The same turns and mirrors carry the whole set onto itself, and each row onto the other rows of its family. Which rows share a family with each named row? Give them in list order.
These 32 rows form 4 families of 8 rows each.
pipos: [-18  19  -1  -6 -13  16  17  14 -22  15  23 -38   4  24 -33   9   4   9]
doto: [-28   1  13   3   3  11  26   2  13 -22 -31 -30 -18  18 -15  -3 -26 -29]
zunud: [ 18  10 -12 -14  13 -13 -12 -33 -18  47  18 -25  -8  -1   2 -12  25  16]
denod: [  7  17   7 -29  24  15 -11 -14 -17 -12 -32 -26 -27   7 -18  -6  24  26]
vid: [-21  -7  -9  22 -16   0   8 -25  -2  38  16 -16   3  11   5 -24 -18 -39]
Pomon: [  7 -11   6   5  30 -22  -8 -57   1   6 -27 -26 -27  -7  -1 -15  -5 -26]
mef: [-30  -8   5   0 -13  -9  -4 -19 -14  36  -6 -28 -47  -1   4  30  -9   2]
suruv: [ 24  16  -7  -2  18  11  25  -5  11  -8  -6 -27  21  26 -11 -40  13  -2]
tes: [  6   7 -16  -5  38   7  28 -10   7   7  -4 -26  10  27 -18 -54   3  -2]
dus: [-31  -3  11   6   0  -8  -2 -28 -16  32  -3 -21 -52  -3   7  31 -11  -4]
tar: [-14 -23   3  10 -14  13  39   3  14  -8 -27 -28 -24  23 -17   0 -21 -15]
Fuzim: [ 20  18  -5  -8  29   9  20 -12  11  -9  -5 -24  19  19 -14 -44   9 -13]
lilup: [-21 -10  21  -6  -9   4  32  -5  11 -10 -41 -34 -29  22 -25 -10 -15 -18]
bevuz: [ 12  19  13 -15  18  13  -6 -10 -17 -12 -40 -27 -34  21  -8   6   4  28]
Lida: [-19  -7  -6  21  -7 -10  27 -24  13  34  27 -27  -2   4  -8 -20 -12 -39]
kez: [-17  -7 -10  20   0 -10  28 -23  15  35  30 -21   5   1   5 -15   1 -33]
Taden: [  2  26  -7 -11  31 -15 -11 -38 -21  38  24 -22  -4  -1  11 -11  18   8]
mivup: [-15   4  16  -3 -24  -7 -12 -21 -11  18  -9 -30 -37 -10   5  39  -3 -10]
vika: [ 11  18   9 -29  23   9 -10  -7 -18  -7 -38 -27 -26  15  -1   7  11  27]
Nibi: [-21  24  -8 -20 -15  21  25  24 -13  24   6 -32   4  18 -16  -4   7  12]
sinon: [ 17  13 -12  -5  21  -2  27 -13  12  -2 -10 -16  18   7 -23 -53   1  -9]
Pif: [-22  -4 -10  16  -8 -17  27 -18   7  42  11 -32   4   4   0 -12 -23 -39]
Nifo: [  7  -8   1  -3  28 -19  -4 -43  19  11 -36 -16 -31  -7  20 -24  -5 -21]
dosi: [  9  18  11 -31  32  -1   7  -6  -5 -12 -28 -40 -30   5 -17   7  18  27]
savam: [-10 -14  10   4 -14  15  27   7  15 -15 -33 -30 -24  20 -23  -2 -16 -18]
debaf: [-31   0   8 -10  -7   2 -11 -20 -23  31 -10 -43 -41   4   6  34   0  -7]
Dup: [ 10  35  -1  -7  33 -11 -17 -35 -18  31  17 -20  -5  -1  13  -9  24   9]
Fibif: [  9  -2   3   8  25 -14  -9 -54  11   7 -31 -21 -43   9   0 -21  -9 -29]
zofed: [-21  13   3 -11 -10  18  20  16 -17  24  15 -26  13  16  -1  14   5  23]
pinem: [ 16   0   1  14  27 -16   3 -49  14   1 -23 -22 -42   7  -4 -23  -2 -30]
dedob: [  5  24 -23  -8  25  -6 -17 -27 -21  39  20 -26   5 -12   8  -9  17   3]
vuto: [-19  14  -1 -15  -9  12  26  23 -15  18  19 -32  16  10 -10   7  10  20]

Which other rows belong to the same family as Lida? mef, Fuzim, Taden, vika, savam, Fibif, vuto
Which other rows belong to the same family as suruv? dus, tar, bevuz, kez, Dup, zofed, pinem

